Each row has a name. Each piece below is followed by the name of the row it came from, unless a question asks for something else. Each question is about the rows just above it. Places in a row count from 0.

[132 119 120 138 103 150 132 104 123 146 106 163 133 131 138 120 114 150
 136 112 106 153 252 123 100 107 112 140 151 124  95 126 135 124 117 123
 129 138 129 106 116 129 156 122 158 126 133 130 112]  V
[129 121 125 134 100 147 133 103 127 147 109 163 138 131 133 125 112 144
 134 108 111 152 233 122 103 109 116 140 149 118  97 122 136 123 117 128
 127 134 128 111 118 124 151 123 162 130 138 123 107]  P
[132 119 120 129 102 139 133 104 127 144 110 159 141 130 129 120 112 142
 137 113 107 152 241 126 102 111 119 135 148 120  92 124 136 121 117 125
 126 135 122 107 117 126 153 117 163 128 141 122 108]  N
[132 115 123 137 101 156 136 103 125 138 100 159 128 131 136 123 116 143
 129 105 107 148 250 123 116 113 117 132 146 145  95 139 123 130 116 124
 127 137 119 107 114 138 155 128 166 128 128 108 107]  H
[131 112 124 132 101 145 141 111 131 143 109 165 140 139 141 124 118 142
 143 113 115 153 242 137 103 109 119 131 150 144 102 124 140 115 124 127
 125 132 131 115 121 123 154 118 174 130 140 120 108]  A
[131 117 119 134 101 145 130 109 124 146 111 160 138 131 138 119 112 148
 136 107 104 152 223 124 101 105 112  99 151 117  98 125 137 117 118 122
 130 134 125 104 116 124 149 119 166 129 138 131 115]  R
[129 120 123 134  97 141 130 105 128 150 102 164 139 136 136 123 119 143
 140 109 107 155 246 120 101 110 113 137 149 125 102 126 138 121 117 127
 127 134 129 107 114 125 155 115 169 132 139 122 110]  M
[141 119 123 130 111 139 125 108 110 138 111 165 138 131 129 123 123 143
 143  99 112 146 232 121  97 106 113 136 161 138 106 123 144 112 130 114
 131 130 131 112 119 122 151 121 184 127 138 122 103]  X
[130 115 132 127 103 139 129 111 135 142 104 162 132 132 122 132 113 144
 144 112 110 151 216 125 100 111 111 142 153 131  97 123 143 129 111 118
 126 127 119 110 115 129 147 116 181 129 132 129 104]  Q
[135 142] with -1 step of 1 on every entry:
[134 141]
Shuffled R with one entry gone: [105 223 145 148 129 107 122 125 115 136 119 101 138 130 138  99 124 152
 112 131 119 116 124 151 117 104 124 117 130 138 131 109 146 117 125 104
 166 134 111 118 160 131 119 134 137 112 149 101], missing
[98]
Times [111] occurs in P:
2
The row with [132 119 120 138 103 150 132 104 123 146 106 163 133 131 138 120 114 150
 136 112 106 153 252 123 100 107 112 140 151 124  95 126 135 124 117 123
 129 138 129 106 116 129 156 122 158 126 133 130 112] is
V
q: [131 117 119 134 101 145 130 109 124 146 111 160 138 131 138 119 112 148
 136 107 104 152 223 124 101 105 112  99 151 117  98 125 137 117 118 122
 130 134 125 104 116 124 149 119 166 129 138 131 115]
R
Shuffled X with one entry gone: [127 106  97 114 119 113 165 146 141 138 108 119 121 232 138 131 122 136
 110 106 138 130 130 139 143 138 121 123 122 125 112 144 130 184 131 131
 123 129 143 123 123 111  99 161 111 103 112 112], missing
[151]

[138  81 133 121 122 153  94 152 119 153 133 146  73] = U
[ 54 139 143 116 104  91  62 145 100 106 173  76 229] = Z
[182 207  48 166 101 110 152 162 144 206 124 153 189] = L
[211 149 111 210 102 162 172 158 125 232 102 202 189] = W
[103  39 130  81  89 126 144 188  14 106 102 202  96] = D
Count of [210] in W:
1
Shift each entry of [153] by +1 times 1:
[154]
Count of [151] in U:
0

[167 112 174 166 101 104 182  93 123 132 124  87 163 151 142 130 164  90
 219 108  53 154 172 153 206 116 153 235 115  56 171] = E
[159 100 151 157 219 208  51 179 100 141 124  97  69 168  84 123  76 163
  85 175 197 170 105  67  61 132 107  78  69  97 136] = B
[108 140 111  93 172 166  51 193  93 155 124 106 100 116 106 145  96 157
 173 157 211  97  72 114  49 149 113  18 115 219  94] = S
[ 79 185 105 102  78  73 182  22 115  95 124 213 152 121 178 145 144  78
 170 127  79 114 194 185 182 138 176 196 124 178 164] = C
[108 140 111  93 172 166  51  93  93 155 124 106 100 116 106 145  96 157
  49 157 211 187  72 114  49 149 113  18 115 219  94] = F
[167 112 174 166 101 104  95  93 123 132 124  87 163 151 142 130 164  90
 219 108  53 154 172 153 206 116 153 235 115  56 171] = T
Move every entry of [219 208  51] by +1 step of 1.
[220 209  52]
Shift each entry of [157  49 157 211] by +1 times 1:
[158  50 158 212]
Which entry of S is missing from [ 96  93  94  97 116 106 149 115  93 108 114 100 157 113 172 124  18 140
 173 157 211  51 145 219 155 111 193 166 106  49]?
[72]
Move every entry of [153 206] by -1 step of 1.
[152 205]
[84] is at row and place
B, 14

